In the rows, 128 means zero.
Each path below is one point turned by a fixed rotation once a step. After each direction that follows a path, write how fast that rotation turns it, in degrees per step (0 if it stays still).
Each turn is a multiple of 5 degrees from 10 to 175, or 0.
Each row of a path follows its step; steps can be skipped.
Rotation 1:
step 0: [123 122 123 122 123 132 120 118 120 118 137 130 134 130 130 141 115 133
 125 133 123 129 121 133 126 122 132 130 122 137 134 128 123 119 131 132
 129 112 119 118 121 121 133 135 116]
step 1: [120 129 136 137 119 134 120 131 128 126 138 135 124 136 117 141 134 126
 131 127 125 124 130 117 132 127 131 121 120 131 137 115 118 120 126 118
 137 129 128 122 121 113 129 134 124]
step 2: [140 130 132 127 124 131 133 138 133 125 128 120 124 122 112 129 124 120
 136 134 130 131 138 112 135 118 130 120 130 134 132 131 112 120 129 122
 127 137 128 127 132 128 122 138 142]
step 5: [124 132 131 128 112 136 127 133 127 127 138 129 112 132 139 123 129 130
 126 123 129 125 139 115 133 127 127 124 135 135 115 128 120 119 120 129
 124 135 130 127 128 121 111 123 123]
step 6: [137 130 120 128 131 149 139 130 135 130 129 117 130 129 118 123 126 124
 113 123 132 121 135 121 133 139 133 127 140 123 124 137 123 121 128 132
 131 132 132 129 124 133 114 128 123]
step 7: [135 134 126 123 131 135 141 131 129 134 125 125 134 135 110 121 128 130
 126 133 121 130 117 132 107 131 126 136 129 121 131 125 127 121 132 136
 122 120 120 126 131 137 119 123 116]
step 8: [124 127 143 120 115 127 123 125 114 131 128 134 115 133 123 122 134 125
 131 125 129 124 119 134 122 119 119 141 124 126 119 127 133 119 130 136
 122 129 123 117 124 133 124 131 116]
step 9: [133 116 140 128 130 136 128 135 120 128 130 126 116 134 130 127 133 119
 112 123 127 121 130 136 141 119 126 128 132 126 124 130 128 125 126 119
 133 128 139 108 118 126 125 128 128]
step 10: [148 124 135 124 137 137 145 134 133 127 136 125 127 135 123 128 127 133
 117 130 126 122 134 140 127 123 133 124 121 136 137 127 123 120 129 124
 125 116 139 135 128 129 129 125 132]
Directions:
[124 127 127 131 128 128 130 128 125 131 130 127 124 127 130 127 129 130
 128 127 126 126 126 129 130 129 131 126 128 130 131 129 128 127 128 126
 126 126 131 129 125 126 124 132 129]
85
[125 130 131 127 127 128 126 126 128 129 129 130 124 131 129 131 128 124
 128 126 126 130 130 127 127 128 130 130 128 130 126 128 128 129 129 129
 133 129 130 126 127 127 126 126 132]
95
[130 131 128 126 129 126 129 125 129 127 125 127 128 128 129 126 125 128
 126 128 127 131 123 128 125 127 128 127 127 129 131 128 131 127 132 129
 131 127 128 132 129 127 125 131 127]
95
[125 125 124 128 131 131 128 128 130 128 126 129 129 126 127 129 129 127
 123 129 126 127 127 129 127 129 130 127 129 126 128 126 129 128 128 127
 133 129 130 125 126 126 131 128 125]
125
Rotation 2:
step 0: [129 137 130 123 128 122 127 128 126 125 131 128 128 131 133 151 132 136
 129 117 129 127 118 118 131 129 134 141 130 125 137 131 133 114 126 127
 122 129 125 122 131 119 144 128 134]
step 2: [129 137 117 130 133 138 126 122 129 123 138 126 134 132 137 137 120 124
 127 129 132 132 123 132 129 127 126 126 132 130 148 119 120 128 123 141
 133 139 130 140 120 138 118 129 125]
step 3: [130 140 124 128 128 143 132 139 120 138 114 129 132 131 120 120 123 133
 122 131 132 122 118 132 132 125 127 135 132 126 122 119 129 137 123 126
 132 136 122 121 111 125 127 136 120]
step 4: [129 126 130 124 130 124 123 117 119 134 124 134 135 128 134 127 114 134
 122 122 125 126 136 129 138 129 124 133 112 135 121 112 128 128 132 122
 130 132 108 127 134 127 120 122 128]
step 6: [126 124 132 130 130 127 135 124 124 123 127 128 113 127 128 140 132 129
 131 141 127 130 126 112 137 128 120 133 126 125 132 124 127 136 120 119
 133 113 128 131 143 138 129 136 116]
step 7: [123 118 114 122 140 129 133 136 133 134 127 136 124 135 120 136 130 134
 134 127 142 123 128 120 124 144 136 127 127 127 140 132 133 129 128 140
 128 133 122 131 137 131 132 137 132]
step 8: [128 133 125 133 128 135 132 123 120 129 123 122 123 125 134 125 121 136
 132 125 117 123 135 117 135 133 148 135 127 123 139 126 133 123 118 136
 135 124 136 121 118 120 132 135 141]
step 10: [126 132 118 128 132 136 131 131 123 130 140 123 134 123 130 136 136 136
 119 130 123 141 130 131 132 126 121 129 141 146 129 116 125 142 127 123
 130 132 124 128 116 127 133 122 136]
step 11: [136 133 138 129 128 128 130 133 121 134 117 130 130 140 116 131 116 129
 144 139 126 129 132 131 126 129 118 126 132 140 126 120 127 140 116 123
 127 132 124 132 132 124 114 124 130]
Directions:
[127 128 131 127 125 125 130 129 127 130 130 127 128 130 128 127 128 131
 126 129 128 128 130 132 128 127 129 129 129 130 125 123 125 131 128 130
 130 128 126 129 125 127 128 124 125]
55
[131 125 131 129 129 129 128 129 130 132 130 130 128 129 130 130 129 129
 126 129 127 126 128 124 128 127 130 124 122 128 127 128 129 131 130 129
 126 127 130 127 130 128 128 130 124]
45
Rotation 3:
step 0: [132 132 134 131 128 123 133 121 135 123 113 131 126 132 115 138 137 129
 129 130 127 124 131 135 126 123 126 119 117 127 123 131 121 127 125 128
 129 128 141 127 120 145 135 130 125]
step 1: [119 123 128 132 129 125 137 120 126 131 130 125 130 125 123 136 127 133
 138 135 125 120 135 123 120 125 147 129 126 122 132 124 114 126 125 123
 128 116 120 127 131 125 135 122 133]
step 2: [138 133 130 134 134 130 132 136 120 127 122 121 132 125 132 134 132 144
 127 118 134 133 129 130 124 126 135 135 136 121 132 125 134 125 127 128
 138 138 130 128 124 121 143 125 134]
step 5: [135 127 134 122 128 131 142 130 121 112 128 120 123 137 121 132 126 130
 142 117 123 125 130 127 125 131 129 128 121 130 123 129 124 117 124 124
 125 126 121 124 126 124 138 130 118]
step 6: [125 132 119 129 124 124 126 132 113 126 134 129 129 120 123 131 125 137
 129 123 134 125 115 126 126 128 137 134 130 131 124 131 124 134 129 128
 137 125 112 136 128 141 138 132 131]
step 7: [122 131 123 125 140 123 128 123 128 134 116 127 126 133 122 137 136 141
 123 120 134 138 131 120 125 135 120 122 123 126 123 120 136 133 132 123
 137 125 126 122 116 131 124 134 130]
step 8: [120 115 139 110 129 132 127 121 130 139 127 123 128 125 114 135 128 128
 139 127 121 134 130 132 120 126 129 125 127 134 133 128 127 120 128 126
 129 128 129 141 126 130 128 127 135]
step 11: [122 125 129 130 126 117 120 126 111 126 134 127 128 124 122 141 133 137
 129 127 131 139 132 136 134 112 124 127 126 123 128 130 126 133 130 122
 132 127 126 127 125 120 123 128 141]
step 12: [134 133 133 125 126 131 136 130 130 129 113 135 121 134 120 143 121 132
 131 126 128 129 131 123 127 114 127 123 130 135 132 122 130 123 130 121
 118 129 136 132 123 128 133 144 130]
Directions:
[127 128 128 128 127 133 128 129 129 132 126 127 129 128 127 128 127 130
 128 125 130 128 130 125 128 130 130 127 131 128 129 128 131 132 129 126
 126 126 130 132 125 126 128 126 130]
70
[127 123 126 128 128 126 125 129 126 126 128 131 127 129 129 130 127 128
 124 127 132 131 130 130 125 129 127 128 127 128 129 128 130 131 127 128
 129 127 130 127 127 131 126 124 126]
95
Rotation 4:
step 0: [122 132 139 137 126 129 130 126 135 127 120 125 115 133 122 126 129 124
 132 122 135 131 123 121 132 139 121 127 146 130 126 123 115 139 126 131
 131 127 135 127 129 141 118 125 128]
step 1: [127 135 130 126 126 130 133 125 136 113 126 130 113 128 129 136 134 128
 123 124 128 124 136 116 143 128 128 131 131 136 137 125 128 125 131 138
 139 120 123 133 130 128 119 140 137]
step 4: [130 118 134 118 125 134 137 138 134 121 133 132 129 139 137 128 135 122
 126 132 132 122 141 129 133 135 126 126 137 123 121 123 120 134 131 136
 127 120 127 138 116 135 119 127 125]
step 6: [123 123 142 135 118 137 127 127 131 124 122 116 125 125 135 118 141 126
 123 116 127 126 129 121 131 141 124 138 137 123 129 136 125 128 133 131
 133 127 127 137 137 126 123 128 134]
step 7: [126 120 134 121 127 135 129 110 134 128 123 136 118 140 131 130 130 120
 113 128 124 129 123 124 136 128 132 136 144 133 128 123 130 125 126 127
 131 127 120 136 126 137 130 134 131]
step 8: [126 136 135 122 137 131 123 123 126 121 133 133 121 127 145 132 132 130
 134 120 136 128 127 136 129 132 118 131 143 124 128 113 121 127 129 127
 141 128 126 128 132 140 122 131 132]
step 9: [129 135 143 126 123 129 147 129 137 117 118 130 122 130 132 128 122 126
 131 125 136 118 126 129 135 123 131 134 133 132 125 125 120 129 139 123
 134 138 132 135 125 129 114 125 131]
step 10: [124 126 133 122 130 129 129 135 142 121 116 131 130 143 134 119 133 125
 130 126 135 125 132 122 140 129 117 136 129 126 123 122 136 129 125 125
 131 114 121 126 130 123 117 136 126]
step 11: [126 133 144 128 127 137 123 119 139 127 126 114 139 126 134 129 126 128
 128 122 126 125 136 123 132 122 131 131 136 119 121 120 136 131 127 132
 135 119 122 136 116 136 127 123 138]
Directions:
[127 129 128 123 126 128 127 130 130 128 130 133 126 127 131 130 127 127
 131 130 128 130 127 130 127 125 128 128 131 128 131 129 129 124 130 127
 129 132 128 128 131 127 128 128 128]
60
[129 130 129 125 129 126 131 134 125 126 127 127 128 129 127 129 126 127
 127 127 131 130 128 130 131 130 130 126 127 129 129 126 124 129 126 132
 129 129 130 128 130 131 129 127 127]
85
